Each row has a name. Each question is about the rows just above it.

[137 142 142 127 141 121 143]  K_746
[121 129 179 134 202 109 187]  K_100
[167 113 105 118 149 118 106]  K_208
[121 129 179 134 202 109 112]  K_103
Number of entries in [167 113]:
2
Number of entries in [167 113 105 118 149]:
5
Number of entries in [137 142 142 127]:
4
How many entries does [167 113 105 118 149 118 106] have?
7
Count the entries of [121 129 179 134 202 109 187]:
7

[122 123 113 120 112 134 131 130 123 121 107 132  52]  K_208
[145 120  50 146 129 124 140 129 123 117 141 156 162]  K_95
[145 120  50 146 129 124 140 129 123 117 141 138 113]  K_100
How many entries does [145 120  50 146 129] have?
5
Count the entries of [145 120  50]:
3
Number of entries in [145 120  50 146 129 124 140 129 123 117 141 138]:
12
How many entries does [145 120  50 146 129 124 140 129 123 117 141 138 113] have?
13

[129 126 128 159 137 160] = K_746
[129 126 128 159 137 220] = K_190
[128 130 126  53 130  70] = K_293
[134 134 135 182 125 167] = K_559
How many entries does [129 126 128 159] have?
4
Number of entries in [129 126 128 159 137 220]:
6
Number of entries in [134 134]:
2
How many entries does [129 126 128 159] have?
4

[129 121 132 124 133 129 127 126 129 134 138 131 120 136 135 135 125 128
 135 128 128 133 130 131 132 126 136 127 122 130 121 144 125 129 136 123
 129 133 124 120 128] = K_592
[123 123 123 130 124 127 118 138 130 129 120 125 134 134 115 119 135 136
 136 116 125 125 151 136 134 129 133 140 123 147 109 128 127 149 123 132
 130 134 132 128 133] = K_190
[156  96  88 160 108 109 144 131 116 157  72 101 160  51 120 116 171 122
  85 115 101 130 117 137 159 122 158 121 160 140  66 175 122 124 127 112
 126 123 109 105 148] = K_208
[116 114 141 117 134 122 135 137 125 150 118 136 130 139 118 138 120 126
 138 123 131 129 144 134 116 131 125 133 119 135 104 121 132 140 138 118
 138 113 134 128 131] = K_95
[130 135 118 128 133 131 118 130 131 133 128 127 118 129 124 135 135 137
 126 137 133 136 133 121 120 125 126 131 135 125 123 125 126 119 124 137
 127 128 118 127 126] = K_70
How many entries does [129 121 132 124 133 129 127 126 129 134 138 131 120] have?
13
How many entries does [156  96  88 160 108 109 144 131 116 157  72 101 160  51 120 116 171 122
  85 115 101 130 117 137 159 122 158 121 160 140  66 175 122 124 127 112
 126 123 109 105 148] have?
41
How many entries does [129 121 132] have?
3
How many entries does [129 121 132 124 133 129 127 126 129 134 138 131] have?
12
Number of entries in [130 135 118 128 133 131 118 130 131 133 128 127]:
12

[100 125 128 126 128 125  53 126 133] -> K_559
[108 131 129 120 125 129 112 161 130] -> K_592
[158 124 129 107 129 128  54 127 126] -> K_523
Count the entries of [108 131 129 120 125 129]:
6
Count the entries of [108 131 129 120 125]:
5
Count the entries of [108 131 129 120 125 129 112]:
7

[122  91 117 111]  K_523
[146 161 169  99]  K_559
[146 111  80 166]  K_534
[153 186 105  86]  K_70
[185 157 103 142]  K_208
[103 193 128 101]  K_95
[146  60 169  99]  K_190
How many entries does [122  91 117] have?
3
Number of entries in [185 157 103 142]:
4
Number of entries in [185 157]:
2
Number of entries in [153 186]:
2
Number of entries in [146  60 169  99]:
4
Number of entries in [103 193]:
2

[129 103 152  79 151 116] -> K_534
[150 126 106 133 141 108] -> K_746
[141 122  80 151 161 212] -> K_190
[129 135 143 101 146 121] -> K_100
[127 120 126 131 127 132] -> K_208
[141 113 116 132 131 114] -> K_559
[130 119 136 144 140 129] -> K_103
[131 132 136 124 106  64] -> K_95
[131 132 136 124 117 118] -> K_70
[139  97 143 110 108 134] -> K_592
How many entries does [130 119] have?
2
Count the entries of [139  97 143 110 108 134]:
6

[128 117 134 132 143 132 125 132 126 130 133 125 124 122 146 123 137 138
 120 140 132 131 128 132 118 133 127 129 139 133 131 126 129 137 136 126
 127 128 137 118 137 137 129 134 127 144 130 116 128 139 115 139 131 113
 131 131 125 138 149 125 128] -> K_523
[150 150 145 116 109 144 162 118 120 131 116 147 111 141 110  94 141 134
 158 118 110 108 121 145 131 130 132 135 118 118 115 111 146 113 143 108
 123 126 142 108 156 143 110 150 124 159 115 128 129  93 117 136 131 115
 125 124 146 122 134 136 130] -> K_190
[126 135 123 143 130 135 124 127 121 109 107 121 124 135 129 138 131 124
 138 130 126 114 108 133 123 141 121 143 125 135 134 114 114 116 126 133
 125 121 132 120 135 112 124 122 116 132 143 140 144 132 131 134 127 146
 124 117 114 119 143 125 143] -> K_103
[154 147 145 119 118 126 165 109 144 131 103 132 112 125 111 105 136 145
 155 129 115 117 120 162 136 132 142 131 127 127 113 107 133 116 167 126
 117 126 144  96 158 150 145 146 136 157 118 136 123  99 121 147 154 119
 121 117 117 118 154 117 163] -> K_559
[148 151 144 127 117 141 161 115 120 138 127 144 112 127 102 106 135 127
 153 128 118 110 118 147 126 140 141 150 127 115 108 115 134 117 134 125
 116 132 142 113 166 144 133 152 107 152 113 133 120 125 135 125 137 125
 137 131 130 119 137 139 141] -> K_293
[100 173 124 117 132 105 126 116 130 140 154 147 134 114 127 122 114 111
 104 116 123 135 137 125 139 155 125 119 135 115 124 141 138 119 107 119
 141 123 129 146 144 122 103 102 114 126 113 128 165 132 149 149 118 116
 107 141 126 139  88 130 151] -> K_70
[131  81 131 119 168 114 124 113 165 120 126 108 127 147 148 151 126 174
 117 163 126 162 134 126 125 186 111  85 145 154 117 137 102 108 143 154
  62 118 164 138 103 129 136 100 122  88 139 166 139 117 170 168 171 139
 118  99  79 127 135  90 189] -> K_208
[111 156 124 110 129 113 116 127 134 133 142 149 136 118 140 131 123 127
 114 128 122 148 141 133 134 134 115 139 133 116 132 135 139 117 111 118
 123 132 127 133 138 125  96 104 106 131 119 107 158 123 126 135 119 124
 105 131 128 133  93 126 138] -> K_592
[132 126 130 126 133 133 126 133 133 116 128 128 129 128 142 131 142 142
 129 139 132 132 133 128 122 119 125 145 130 135 126 132 132 129 126 121
 117 130 124 118 127 141 133 135 126 137 130 118 121 134 118 128 130 123
 128 130 121 124 131 124 115] -> K_95
[113 127 115 126 118 121 119 113 152 112 137  94 133 127 136 111 122 117
 103 138 136 160 119 141 119 122 129 118 115 125 116 145 144 113 169 136
 149 125 128 123 129 124 124 109 100 150 122 135 146 139 141 110 124 122
 147 135 145 122 159 135 130] -> K_746
[138 136 134 128 133 120 131 139 108 130 131 137 128 129 123 135 122 131
 136 112 124 120 131 117 129 136 120 133 144 132 125 115 113 133 106 135
 121 130 128 113 121 114 129 133 131 121 144 127 120 120 126 132 130 135
 123 114 120 134 125 132 123] -> K_534
[142 141 142 116 118 135 154 119 130 129 112 136 117 135 123 110 138 138
 149 124 117 115 125 144 134 128 130 127 121 123 118 117 140 117 146 113
 124 127 138 111 145 138 119 138 131 147 118 131 130  97 115 141 135 115
 120 124 136 125 137 126 139] -> K_100
How many entries does [132 126 130 126 133 133 126 133] have?
8
Count the entries of [132 126 130 126 133 133 126 133 133 116 128 128 129 128 142 131 142 142
 129 139 132 132 133 128 122 119 125 145 130 135 126 132 132 129 126 121
 117 130 124 118 127 141 133 135 126 137 130 118 121 134]:
50
Number of entries in [154 147 145 119 118 126 165 109 144 131 103 132 112 125 111 105 136 145
 155 129 115 117 120 162 136 132 142 131 127 127 113 107 133 116 167 126
 117 126 144  96 158 150 145 146 136 157 118 136 123  99 121 147 154 119
 121 117 117 118 154 117 163]:
61
Count the entries of [126 135 123 143 130 135 124 127 121 109 107 121 124 135 129 138]:
16
Count the entries of [126 135 123 143 130 135 124 127 121 109 107 121 124 135 129 138 131 124
 138 130 126 114 108 133 123 141 121 143 125 135 134 114 114 116 126 133
 125 121 132 120 135 112]:
42

[170 144 102  89 138 120 153 108  45 171 109]  K_746
[141  71  85 150 125 105 163 112  95 116  96]  K_592
[ 60 131 190 207 101 136 129 145 152 101 174]  K_95
[ 84 151 190 194 100 126  88 157 168 112 189]  K_293
[ 70 201 215 124 110 135  95 182 146 170 165]  K_208
[148 135 122 167 138 160  99  74 199  39 197]  K_534
[ 60 131 190 207 101 102 129 145 152 101 174]  K_70
Number of entries in [148 135 122 167 138 160  99  74]:
8
Number of entries in [ 84 151 190 194 100 126  88 157 168 112 189]:
11
Count the entries of [ 70 201 215]:
3
Count the entries of [ 60 131 190 207 101 102 129 145 152 101 174]:
11
Number of entries in [141  71  85 150 125 105 163 112  95 116  96]:
11

[138  91  94 144 108 143 101 108 146 124] : K_208
[169 162  94 122 147 121 149 156 129 187] : K_746
[144 162  94 122 147 121 149 156 129 187] : K_534
[116 163 150 119 153 113 160 161 123 153] : K_190
[177 197 121  81 173  98 153 160 108 145] : K_100
[108 102 119 143 104 139 126 129 136 153] : K_592
[115 106 156 156 136 148 115  80 137  99] : K_559
[138 151 111 100 170  99 118 148 138 120] : K_95
Number of entries in [144 162  94 122 147 121 149 156 129 187]:
10
Number of entries in [116 163 150 119 153 113 160]:
7
How many entries does [138  91  94 144 108 143 101 108 146 124] have?
10
Number of entries in [138 151 111 100 170  99 118 148 138]:
9
Count the entries of [108 102 119 143 104 139 126 129 136 153]:
10

[129 101 129 145 128 144 157  90 137  77 125  85 129]  K_190
[128  91 125  85 129 107 131 134 133 142 129 125 126]  K_95
[131 109 132  91 129 144 147 147 102 109 127 146 134]  K_100
[124 100 123 123 124 152 127 115 138 165 131 131 123]  K_523
[128 125 128 164 129 187 120  87 113 114 129 115 126]  K_103
[128 163 128 127 129  75 151 199 131 105 130 158 129]  K_592
[128  93 129 101 128 166 125 112  97 110 130 123 130]  K_559
Number of entries in [128  91 125  85 129 107 131 134 133 142 129 125 126]:
13
Count the entries of [129 101 129]:
3

[114 131 139 128]  K_592
[135 142 128 137]  K_534
[172 131 124 137]  K_293
[108 121 117 130]  K_190
[ 49 144 126 134]  K_70
[ 88 122 134 122]  K_100
[128 143 116 132]  K_208
[132 166 137 119]  K_103
[107 142 128 137]  K_559
[154 122 111 131]  K_746
Number of entries in [132 166 137]:
3
How many entries does [ 49 144] have?
2

[114 160 136 167 126 133  86 105  97  87 108 121 115 136 148 110 168  50
 175 109  59 197  95 141  81] = K_523
[ 71 150 122 116 190 158 175  74 109 143 111 180 159 113 163 109 160 134
 178  98 179 123 151 176 175] = K_190
[114 102 136 167 126 133 191 105  97  87 108 121 115 136 148 110 168  50
 175 109  59 197 174 141  81] = K_559
[157 110  69 102  97 128 178 168 146 127  95 111 109 152 119 180  98 204
 110 200 120  94 163  95 158] = K_534
[149 188 127 153 146 146 113  61 109 133 120 165 131 109 167  89 205  75
 162 153 111 178  96 177 112] = K_95
[128 102 109 146 115 110  99 193  75  71  35 108 113 197 150 151 112 112
 139  97  96 146 117 120  92] = K_70
[ 98  82  88  71 122 159 185 166 137 157  55 146 165 139 124 140 110 100
  92 136 169  57 161 134 144] = K_592
[137 209 101 158 149 141 135  42 138 143 153 156 130  96 126  93 189  94
 138 186  85 164 146 141 131] = K_100
How many entries does [ 71 150 122 116] have?
4
Count the entries of [ 98  82  88  71 122 159 185 166 137 157  55 146 165 139 124]:
15
Count the entries of [ 98  82  88  71 122 159 185 166 137]:
9

[130 109 104  99 109 158 146 141  92] -> K_103
[176 127 101 215 115 164 220 138 128] -> K_559
[128 132 128 132 123 133 129 127 111] -> K_100
[134 131 126 128 128 127 131 128 128] -> K_592
[176 127 101 215 115 164 220 138 101] -> K_70
[134 131 126 128 128 127 135 113 136] -> K_190
[147 127 105 167 147 179 170 100 160] -> K_293
[140 109 113 130 160 132 118 115 132] -> K_523
[123 138 132  73 131  97  92 109 174] -> K_746
[128 127 128 126 131 128 127 128 128] -> K_534
[126 137 117 118 119 150 140 115 172] -> K_95
[128 132 128 132 123 133 129 127 131] -> K_208
How many entries does [123 138 132  73 131  97] have?
6
Number of entries in [134 131 126 128 128 127 131]:
7
Number of entries in [126 137 117 118 119 150 140]:
7

[127 129 127 214 128 210 215 131 211 211 130 130 213 129 211 130 128 130
 128 128 128 127 130 128 212 125 127 208 212 211 212 213 127 128 209 213
 210 207 212 127 128 210 209 130 211 130 213 211 126 212]  K_746
[128 128 126 129 127 211 212 129 127 210 129 130 210 127 129 127 210 128
 133 130 127 127 128 127 211 210 126 211 213 209 130 211 129 127 128 212
 211 211 209 128 128 212 208 126 130 129 214 211 127 212]  K_95
[213 212 210 214 209 129 211 129 212 128 211 212 214 213 211 213 131 127
 129 211 210 214 132 213 127 127 127 126 131 128 213 128 130 210 214 210
 209 130 212 211 211 128 125 127 208 213 127 127 128 127]  K_190
[124 128 127 130 126 212 212 127 127 213 126 125 211 129 216 128 126 131
 128 128 129 129 128 130 212 128 214 213 209 209 128 212 131 127 129 212
 212 212 216 131 130 209 212 128 211 129 212 212 127 211]  K_208
[126 129 127 211 129 216 213 125 130 210 130 127 212 128 129 128 130 128
 129 127 132 127 129 129 214 210 129 211 210 210 130 209 127 129 130 127
 212 210 214 127 129 208 210 129 128 129 212 212 129 210]  K_523
[130 129 128 129 127 211 212 129 127 211 129 128 209 128 211 130 127 129
 131 130 129 128 131 128 213 128 129 209 129 210 209 209 126 127 128 215
 209 128 214 127 129 212 214 127 210 129 210 129 128 212]  K_534
[129 130 126 213 126 211 209 128 127 211 129 125 214 127 215 125 128 130
 129 130 127 210 126 125 211 126 130 211 126 131 127 211 127 128 211 128
 211 211 212 131 128 210 210 130 212 128 211 129 131 211]  K_592
[130 129 212 208 130 212 207 127 211 211 131 130 210 126 208 131 128 128
 125 129 128 127 127 211 211 126 127 211 212 129 212 212 126 128 129 212
 214 128 210 124 126 211 127 129 211 130 209 123 126 210]  K_100
How many entries does [213 212 210 214 209 129 211 129 212 128 211 212 214 213 211 213 131 127
 129 211 210 214] have?
22
Number of entries in [130 129 212 208 130 212 207 127 211 211 131 130 210 126 208 131 128 128
 125 129 128 127 127 211 211 126 127 211 212 129 212 212 126 128 129 212
 214 128 210 124 126 211 127 129]:
44
Count the entries of [130 129 212 208 130 212 207 127 211 211 131 130 210 126 208 131 128 128
 125 129 128]:
21
How many entries does [128 128 126 129 127 211 212 129 127 210 129 130 210 127 129 127 210 128
 133 130 127 127 128 127 211 210 126 211 213 209 130 211 129 127 128 212
 211] have?
37
Number of entries in [126 129 127 211 129 216 213 125 130 210 130 127 212 128 129 128 130 128
 129 127 132 127 129 129 214]:
25

[ 52 151 111 112 112 174 121] : K_103
[ 50 142 136 111 154 196 106] : K_746
[198 154 115 147 150 115  63] : K_208
[198 154 115 147 162 115  63] : K_100
[115 160 108 165 114 153  96] : K_559
[197 196  92 132 180 122 105] : K_523
How many entries does [115] have?
1
Number of entries in [198 154 115 147 162 115]:
6
Count the entries of [198 154 115 147 162 115  63]:
7
How many entries does [115 160 108 165 114 153] have?
6

[149 135 157 178 160 148 212 180 144 178 153 144 133 154 132 153 169 147
 162 160 167 166 151 170 149 156 173 174 149 150 165 138 151 158 153 132
 164 170 152 194 151 128 126 180 177 171 150 161 153 136 150 163 147 161
 169 142 151 147 166 169 178 148 181] = K_95
[149 135 157 178 160 148 212 180 144 178 153 144 133 154 132 153 169 147
 162 160 167 166 151 170 149 156 173 174 149 150 165 138 151 158 153 132
 164 170 152 194 151 128 126 180 177 171 150 161 153 136 150 163 147 161
 169 142 151 147 159 177 175 147 185] = K_103
[149 135 157 178 160 148 212 180 144 178 153 144 133 154 132 153 169 147
 162 160 167 166 151 170 149 156 173 174 149 150 165 138 151 158 153 132
 164 170 152 194 151 128 126 180 177 171 140 138 139 131 139 143 134 143
 146 133 139 135 144 147 153 135 150] = K_190
[149 135 157 178 160 148 212 180 144 178 153 144 133 154 132 153 169 147
 162 160 167 166 151 170 149 156 173 174 149 150 165 138 151 158 153 132
 164 170 152 194 151 128 126 180 177 171 150 161 153 136 150 163 147 161
 169 142 150 143 174 169 212 144 159] = K_70
Number of entries in [149 135 157 178 160 148 212 180 144 178 153 144 133 154 132 153 169 147
 162 160 167 166 151 170 149 156 173 174 149 150 165 138 151 158 153 132
 164 170 152 194 151 128 126 180 177 171 150 161 153 136 150 163 147 161
 169 142 150 143 174 169 212 144 159]:
63
Number of entries in [149 135 157]:
3

